Here are some points, each followed by its number:
[  6   5   0   3   1  -2   5   7   9   0  -2   0  -6   1   0   0   0  -4  -4  -3 -12   4 -14 -10 -12 -25 -14 -18 -14 -21 -17 -16  -9   2  11  18  19 -45  25 -60 -42  -2   7  17 -56  -6 -29] 0
[-15 -28 -22 -32 -43 -32 -37 -37 -20 -22 -21 -25 -16   0   1  17  21  27  20  37  26  33  24  20  13   3   3  -7  -9 -14 -18  -4  36 -91 -35  -8 -14  13   8  52  29  33 -51 -12 -60 -40  36] 1
[-13 -21 -29 -30 -35 -27 -25 -18 -13 -15 -14  -6  -4   7   2  19  22  16  28  32  33  38  40  37  43  34  33  35  21  21  24  21  -4 -36  13   8  -2 -15  21  12  24  34  -8  -8  -6 -16  24] 2
[-23 -34 -21 -35 -20 -22  -8   1  -4  16  21  19  15  22  22   8  10   2  12  -8   2  -3  -9 -10  -6   2  -4  -6   7   9   4   0   1  12 -23  30  50 120 -21 -30 -42 -37 -14  -5 -61  13 -44] 3
[ -18  -31  -32  -30  -28  -30  -30  -21  -16  -22  -20  -21  -11   -7   -6    5    9   23   21   26   24   20   20   18   10   -2   -2   -9  -13  -16   -6  -17   59 -121  -93  -14  -20   14    3   77   32   18  -62   -4 -111  -39   39] 4
[ -5  -4  -5  -6  -8  -3   1   2  14  12  11   3   9  21  14  19   7   9   2  11  -1   8  -3  -8  -6 -11 -13  -8 -17 -16  -8 -14   3   1   1  11   6 -35  22 -29 -23  -2  -3   7 -49 -11 -11] 5
[127 127 120 114  77  54  25  19  10  -4 -12 -17 -21 -22 -31 -36 -35 -34 -39 -36 -53 -41 -40 -37 -33 -43 -34 -26 -28 -26 -14 -14 -26  -8  62   0   5 -30   4 -16  25  -9  30 -17  87 -11  20] 6
[ -6  -5   0  -5  -8 -10  -9 -19 -26 -26 -27 -32 -28 -32 -19 -30 -24 -21  -5 -17 -10  -8  10  16  24  43  43  57  59  66  68  67 -30  -7  49 -16 -19  -2 -15 -38  62  26  37  13  28   3  13] 7
[   9    7   20   31   33   24   23   19    1    1  -11  -12  -24  -24  -23  -40  -36  -26  -12  -20   -8   -5    8   20   21   24   19   17   15    8    4  -11  -59   31  -62 -114   18   72  -97    1   54  -48   22    9  111  -20  -64] 8
[-13  -3 -14 -20  -6 -13 -21 -25 -15 -21 -34 -17 -30 -34 -34 -28 -23 -18 -26  -8  -4   3  10   6  14   9   7  12  21  12   6   2  87  26  -3  19  -3   3  33 -44 -23   4  71  41   9  10 -79] 9
[-25 -24 -27 -25 -14 -24  -7   0 -17  -8   3   5  16  16  30  16  14  16  28   7  21  23  11  16  19  20  25  19  22  17  11  11   0  40  -9  -7 -28  34   5  41  -8   5 -26  -1 -11   9  19] 10
[-23 -23 -18 -16 -12 -15  -6  -8  -5   6   2  10  15  19  28  21  18  24  39  18  26  23  20   7  14  15  -3   2  -5  -9  -4 -15   3 -43 -21   6 -31  23  -1  37  20  30 -29 -10 -47 -24  16] 11
[ -2  -7   3   3   9  13  15  20  17  20  22  19  19  14  26   3   2  -7  10   0   2   2  -5  -7 -12 -10  -7 -21 -17 -14  -1 -18  -5  -2   4  11 -13  -1   7  -2  -4  10  -3   5 -29 -20 -10] 12
[ 29  29  48  45  50  48  53  37  30  20  17   1  -1 -17 -11 -23 -33 -24 -19 -32 -26 -39 -26 -28 -25 -16 -18  -9  -2   2  -8   3  -6  31   8  -8 -26   7  11  18   5  16   1   5  16  -6  -2] 13
[ -3  -4  -7 -10  -9 -10  -6  -2  -7   0  -5  -6  -2   8  -1   0  -1  -1 -10   2  -8  -2  -9 -13 -13 -17 -17 -17 -19 -23 -18  -4   6 -18  -3  21  12 -30  12  -6 -20  10 -27   5 -32 -10  -6] 14
[-22 -17 -20 -28 -18   2  -4   1  24  22  26  34  20  12  16   7  13  -5 -17  -7  -5 -10  -4 -11 -14 -16 -16  -7  -2   5  -4   0  -1  22 -20  19  44  84  -5 -26 -43 -37  13   7 -23  11 -39] 15
[-26 -12 -31 -31 -23 -26 -29 -31 -17 -18 -21  -6  -6  -4  -4  11  25  21  15  23  24  13  18  12  -4 -11 -18 -24 -18 -16 -24 -18  38 -69 -43  -3 -22   0  -8  38  19  15 -38  -6 -61 -37  34] 16
[  10   26   17   22   35   30   25   14   19    7    1    4   -2    0   12    6   16   15   -1    7   -1   -6  -12  -15  -24  -29  -35  -24  -22  -28  -22  -23  -81    2  -33 -127  -10   54  -34    5  112  -62   37   -3  127  -41  -41] 17
[-27 -28 -19 -32 -22 -25 -18 -21 -13  -4   8   6  12  18  20  10  13   8  22   7  16  14  16   6  16  17  18  20   5   6   7  -2  34   7 -11  16   4  46  -2  -2 -14   3   7  -4 -21   5 -26] 18
[-32 -18 -34 -37 -32 -29 -41 -37 -25 -17   1  19  18  30  41  55  61  62  56  58  55  47  44  30  15   8  -3 -10 -15 -10 -20 -20   4 -38 -39   1 -27  25  19  41  13  28 -20 -18 -55 -16  23] 19
[ -13  -27  -29  -21  -33  -31  -27  -22  -11  -15  -13  -10   -8    0   -1   15   23   20   33   37   28   26   14   21    1   -1    6  -18  -19  -25  -22  -12   41 -123 -105  -16  -42   13   12   72   30   20  -44   -9 -122  -27   41] 20
[ 17  13  14   8   3   6  -7   0 -29 -26 -32 -30 -33 -37 -29 -37 -40 -31 -25 -32  -8  -4  10  24  43  68  63  74  58  58  38  26  37   4  54  22  -1 -43  -6 -29   8  12  41 -16  17  56  23] 21
[-13 -18 -16 -12 -13 -15  -4  -4 -10   3  12  16  19  15  33  24  18  29  29  16  26  14  17   1  -2   9  -5  -8  -5   0  -3 -11   2 -13  19  21  -6  -8   2 -16   1  10   3  -6 -14 -14  -5] 22
[ 27  21  23  22  18  21  18  33  51  43  47  35  33  30  18  29  26  20  17  22  -2  -2 -22 -26 -25 -31 -27 -25 -31 -31 -20 -19 -10  -9  52   2   6 -35  14 -18  10   8  29  -6  52  -3  24] 23
[-26 -21 -28 -24 -16 -18  -7  -6 -17  -8  -3  -1  12   7   8   4  10  15  25  11  21  15  13  17  17  30  21  22  21  20  17  12  -8  62 -10 -13 -29  31   8  30 -17  -1 -23  -3  -1  25  14] 24
New points follow, each followed by the numbers of its three nearest points above, looking only along the 2 directions in which the numbered points spread most, nearest first.
[-14 -11  -3   2  14  17  27  32  22  35  43  27  32  21  24   3  -5  -9 -13 -29 -14 -23 -22 -20 -17  -8 -13   0   7  10  15   4  -7 114 -25 -37 -49  26  22  54 -24  -6 -46   3  19  49  26] 0 15 12
[ -5  -8  -4  14  10  14  19  33  31  29  29  20  22  16   0   2  -7 -12 -29 -18 -31 -26 -16 -26 -23 -17  -2   7  10  15  28  19 -20  53 -11 -29 -17   8  21  29 -11   4 -20   3  16  19  26] 0 15 12
[ 11   7  -8  -4 -17 -14 -19 -19 -15 -30 -31 -31 -31 -21 -29  -7  -6   1   9  30  32  37  42  45  36  16  14   2  -8 -16 -27 -10 -39  20 -33 -39  27  11 -27   3  17 -25  17  26  58 -15 -16] 15 0 5
[  -6  -10   -9  -11  -23  -18  -14  -10  -15  -20  -19  -21  -23  -20  -25   -6   -7   -2   -2   15    0    3    2    1  -14  -20  -17  -22  -19  -23  -21   -5   16  -49  -11   11   25  -28  -36   37  -29   16 -110   21  -39  -45   -3] 11 22 14
[ -11  -13  -10  -15  -13  -18  -16  -19  -27  -25  -26  -25  -23  -30  -20  -18  -14    2   13    3   21   17    9   -5   -2   -5  -20  -17  -12  -12  -17  -16   27  -46  -26   33   24  -12  -75   68  -38    9 -127   30  -60  -57   -1] 11 16 22
[ -7 -24 -10 -10  -2 -11   0   1 -11   1   0  -4  -6  -7  -7  -5  -7 -12  -1  -9  -3 -12 -12 -10  -6   0  -6  -9 -12  -9 -13 -11  18 -11  30  51   9 -31   5 -12 -20  26  -6 -17 -12  -8  -2] 15 0 5
[ 10  27  13   2  19   7  -2  -9  -5  -6 -15  -8 -15 -12  -5   1  11  13   3  15  17   8  16  19  17  16   8   2   1   4 -16 -13   8  24  17  15  14  15   6 -28 -25 -18  28  -2   5  30  -6] 15 0 9
[ 69  87  95  95 101  83  62  36  30  11  -2   4  -6 -16 -20 -15 -21 -29 -38 -29 -30 -37 -31 -33 -38 -39 -34 -38 -32 -26 -26 -24 -31  30  41  26   6 -46 -22 -37 -11 -76  60 -34 108  28  12] 6 17 13
[ 32  39  43  49  40  53  46  46  46  27  26  17  11   9  -4  -1   1  -5 -18 -16 -27 -24 -28 -32 -26 -33 -21 -31 -26 -31 -28  -8 -15  14  17 -15   8 -10  10 -21  -2  -9  15  -3  34   3  -5] 17 13 23
[-11 -18  -6   1  -9   5   1   2   2   9  11  11  17  10  19   9   7  12  16   6  13   0   4   5   0   7  -1   5 -10   0 -11  -8  -8   4  52  80  25 -50  -3 -16 -43  30   5 -65  -9  42  21] 15 3 22
